Each path is a new rotation, seen through one point. The rows after it are directions, each followed by how far the rotation turns it, in degrees a step (0 if it stays put).
Each turn is a multiple of 5 degrees from 10 to 175, or 0.
Each row of a path follows its step; steps can be skipped.
Path 1:
step 0: [ 27  21  22  -8  -6  45  -5  -8  17  13 -36  12  -3  -4 -12   8 -18 -16
   6  19  34  34  -9 -15 -14 -34  30 -14  22  -9  -9   3   8 -13 -33  43
  10  38  19 -33  29   8]
step 1: [ 24  19 -35 -28 -19   8 -29   3  -3  16 -32  -8  13  -9  -1  42   1  14
 -20  -6  31  27  18  23  -6  -5 -12   5 -30  25  27  17  -4  -8 -26 -40
 -22   3 -19 -40  35   5]
step 2: [ -5  13  32 -15  42 -26 -17  -8 -16 -17  -7   9  54  17   1  43 -23  -7
 -17  19  34  31  11   8   2  16  10 -28 -16   0  22  -3  41 -15   6  11
   8 -34  13  -1  15 -24]
step 3: [ 27  21  32 -40  50  13  31   8   5   4  -5  -5  -1  -3  11 -14  18   3
 -21  -1  38  27  -1 -23   6  16   0   7  -9  -3 -14  28   8  -4  -3  52
 -39  25   1 -16  31  20]
step 4: [ 19   0 -20 -24 -14  -7 -23  32  -2   5 -16  -9   2 -18  15 -10  -8 -23
   1  -9  43  38  14  -9 -10  -5  41  -5  -9  -2  61  13   2   0  -8 -13
  15  43  30  -5  21  40]
step 5: [ 10  22  14 -15  16  11  -8 -18   5  12 -33 -17   1  21 -43  28 -30 -20
   6 -13  38  42  30  29 -13  12 -14   4 -15   5  42  13   0 -11 -39  12
   2   2 -11  19 -19 -39]
step 6: [  3  -4  15 -13   1   1  20  28 -29  12 -20  18  45 -12  20   4  21  47
 -23  35  31  40  19  22  13  41 -19  -5 -14   5  22  27  -2 -12  21  28
 -24   7 -16  11   1 -13]
step 7: [ -5  37  25 -32  34  14  16  27  11 -27  -6 -25   1 -17  17 -11 -26 -12
 -25   4  20  38  -4 -12  34 -10  30   3   0 -25  23  19  11 -21  32  -6
  29  15 -17  29   3  33]
step 8: [ 21  28 -23   1  -9  -5  12  22   9  41 -46 -31   5  27 -12 -22   6 -34
   0 -24  21  14  -2   5 -14  37  19  19  26  -7  13  46  10 -27 -31  12
   9  18  -4  26  19   0]
[ -9   1   1   2  -4   6   5  -5  13   8  -8 -12   6  17   3  -8  -4   7
  17  -6  -4  -1   6  -7   2  -2  -6   3   1  11  11  -7  -1  -8  -3 -13
   8  14   7  -9  14   0]  95
[  7  -1  -5 -13   6   6  -5   4   2   5  -9   7  -1  -3 -11  -9  -4   9
   4  10   5 -10   1   4   6 -13   1   3 -10  -2 -11   8  -7   6  15  -2
  16   9   0  -7  -3  20]  110
[ -7  -7 -11   4  -3  -6   3   6 -13 -19   6   4   3  -8   1   4 -15  -8
  -8  -8   0  -1  12  -4   5  -4   1  11   4   6  12  -3   4   2  14  -9
   1  10 -11 -14   2   4]  135
[  1  -5 -11  -1  -3  16  -2   3  -4  -8  -6  10 -11   3  -6 -10  -6  -5
  14  -5   6  -4  -7  -3 -17  -1  -4   3   9 -12  11  -1  10   7  -5   4
  -8  -4   2  11  14  12]  85
Path 2:
step 0: [ 36 -10  16  -5 -17 -27 -27 -12 -38  -8  57 -15  -4   1  25  47 -34  64
 -25   1   3  -8  20  36  11 -51   9  34 -16 -45  19  -6  -5  -4  -2  20
  -6  28 -13  18  17  -7]
step 1: [  7  14  -4 -22   4  10 -47  -9  -3  -2  38 -35 -12  -2  11  -2  -1  -8
 -33 -35   7  72 -10 -35   4 -44 -21   7 -31 -36   3 -18  13 -39 -20  18
 -26 -19 -18  26  56  -8]
step 2: [ 22  11  32 -59   6  13 -33  -4  -4   1  42 -30  27 -37  -3   7  20 -14
  44 -19 -10   0   9 -23 -29 -54  -2   4   4 -33 -32   6  -6   6 -62 -32
 -13  19   6  13 -11 -33]
step 3: [ 42   6   8 -31  14   4 -25 -27  15 -26   7 -12  24  13  -6 -33 -26  36
  11  26  28   3   5  30 -28 -16  -1 -25  21 -49  -7  63  32  -1 -31  -6
   9 -41 -13   5  33 -49]
step 4: [ 42 -25  -4   7  37   6  -9  22 -15   6  14   5 -35 -19  -1  51   6   7
  -4  -9  18 -10  13  38 -24   2  -8 -61 -23 -55  -8 -16 -10  -2 -11 -40
  -8 -28   9  13  56 -45]
step 5: [ 13 -18  19  -9 -14   0 -45   0 -39 -26 -13   2  52  17 -24  59  17  30
 -26  18  -1  38  24  39  13  24 -10  20  -6 -43  -5 -30 -10 -11 -36 -13
 -18  24 -12  25  29 -33]
step 6: [  6 -26   2 -31 -10 -13 -12 -38 -13 -39  83 -24  20  25 -31  72 -20   6
 -13 -22   4  11   1 -10  29 -34 -14   5 -14 -31  12  12  12 -22  -3  13
   7 -19  36   4  25  -2]
step 7: [ 14   4  27 -27  31   1 -32 -19  -9  -2  29 -60 -12   9   4   4  29  -9
  37 -10   4  48 -20  35 -10 -63  25  23 -15 -31   3   9 -26 -65   9 -21
  -3   3 -16  -1  23  -9]
step 8: [-23 -10  12 -38 -14  62 -15 -17   5 -10  45  -2  26   1  10  -5  37 -23
  24   2  45  11 -12 -11 -30 -12 -12 -23  43 -55 -22  22   7  -8 -21 -23
 -38   1 -23  -2  41 -30]
[ -7   9   6   3 -13  16  -2   1  -1   7   9  -2  13 -10  -7  11   4  -4
  -6   3  -9   8  -7  -7  -7  20   2   8   0   0  -5   0   2   7 -16  -1
   8  -5   5  -3 -11  -8]  110
[ 13 -10   1 -11   9 -13   5  -9   9   3  -1 -16  20   8  -5  -4  12  -4
   6  -5  -9   3  -9  -3   4  -6  -4  -3  -4  10  -1   3   0   5   1  -1
   4 -13   6   1 -16  -2]  85
[  9   1  -1 -10  -9  -6  -1   7  -6   2   6  -2  -8   6  -7  14   2 -15
   4 -11   7 -13   5  -5 -14   1   3  -1  -3  11 -12  -7   3   9   0   2
  11  -8  -7  -9  13  12]  155
[ 14   8  -6   1   8  -8   2  12   5  -2 -12   8  11  -6   4  10   1 -10
 -12  16   0 -15  -2   9   6   6  -8  -6   7  -5   2  -4  13 -10  -6 -10
   9  -3   5  -6   2   0]  60
[  2   1   1  14  14   0  -3   3   4   7  -1  -4 -19  -9   4   0  -4  -8
   2  -6  -2  22  -5   1  -2   2  -1  -1 -19   3   2  -1   6  -8   6  -6
  14 -11  12  -4   7  -4]  125
Path 3:
step 0: [ 13  12 -26 -57  37  -9  34  -7  19 -24 -35  -9  31  11 -10  40   0  24
  -8  21 -20 -38   9 -10 -45 -23 -11   2 -14 -26  59 -30   4   2  34  12
 -10   5 -16  -5 -36  26]
step 1: [  4 -23 -16 -54  -9 -17 -11   6   7 -18  44 -14   2 -29 -47 -14  -5 -12
   6   7   6 -42  57 -10 -18 -15  29 -44 -14  25  13 -47  44  -5 -24  27
   6  14 -17  -2 -27   6]
step 2: [  0 -54 -11  -5  44 -19  36 -14  -7  -3  27   4  34 -12  -1 -49  65 -11
  20  17  22 -37 -20 -23  -3  -5  33  -9  -4  25  -2  28  47  -8 -12  -1
  16 -12  14  -8   7  40]
step 3: [-32 -39  41 -16   6 -33 -27  29 -18  30 -49   9   9   8   5 -39   0 -19
  -4  -5 -34 -38 -10  -7   5  12  35  21 -34   1  19  44  56  27  29   7
 -20   9   7 -10 -10  -2]
step 4: [ -1 -35  13  21  17 -26 -16  34  12 -19  17 -52  32  10  48 -24 -42 -17
  34 -15   3  -8  -2  -8 -37  -9  28 -20   2  -7  11  29 -15  25  23  24
 -58  -2 -26   8  14 -37]
step 5: [ 44  37   9 -20  63  15 -38  48  20 -55   3  -1  29   4  15  -5  11  11
  12   2  34  11 -16   4  -7  -5  13  15  17 -24 -10  26  18  13  22  46
  18  31  -7 -14 -19 -37]
step 6: [-38  41 -21 -17 -15  26 -12  23 -14 -17   8  -1  27 -26  14  26  27   3
  13   4 -18 -33 -24 -24 -18 -28 -19  -2  15  13  22  25  43 -18 -11   5
  27  28 -40  34 -27 -67]
step 7: [-11 -35 -33  13  14  38   4  -7  17 -13  37   8  -9 -14   6  24  12 -31
  15   6 -57 -18  -3  -5  -2 -64  51  60   5  18 -14 -10   1  -5   4   2
  14  -8 -33  -7 -39 -12]
step 8: [ 14 -22 -32   7   0 -22   2  -8  15   0  18  30  30  -2 -25  39  -3 -21
  11 -12 -30 -35  -6  -5 -23   6  12  18  -5 -47 -22  17  36 -69  42   4
 -31  -5  37 -18 -43  12]
[  2   9   1 -20 -11  -7  -5   3  -7  12   4  -4  -4  -5   1   2 -16  -3
  -2  -4  -3 -12   1 -12   4   6  -1   7  -9  -5   9  -2   4   5  -4 -17
  -2   1 -12  17   3  -8]  130
[ 10 -11  10  -4   8  13   7  -9  -2 -10   4   5 -12  -1  -7   1  -6 -18
  -3  -6   9   0   4   3 -11  12  -6   0  17  -6  -7   9   9   3  -2  -5
  -3 -10 -10   4  -3  -1]  120
[  0  11  -5  -3   4 -11  -7   2  12  -3  11 -10  -6  -5 -11   4  -5 -13
   9  -8  10   9  16  -9  -7  -5   3   3  -8 -15  -2   1  -6  -9  -2  10
 -10  -2   6  -8   7   6]  100
[ -9 -15   2   6   1   4  -1  -7  10  17   8 -10   7   2  -3  -7   0  -5
 -14   3   6  -3   6  -4  10   0  -4  16   2  -2   5   1   5  -8   1   2
   6 -12  18   5  -7 -14]  70
[17 -6  3  0 -4  4  7 -2 10 -3  3 -6  0  5  5 15 11 16 10 -6 -5 11  2 -9
  5 13  4 18 -5  0  5  2 13  9 -2  8  0 -1  1  7  6  9]  140
[ -9  -8 -10  10 -16  -6   2  -1  -3  -4   0   1   0  -4   5   9   0   4
  11 -14  18  -5  -2   4  -4   0   0 -14  -1   6   8   7   1 -12   6   7
   2 -17  -4  16   7  -4]  155
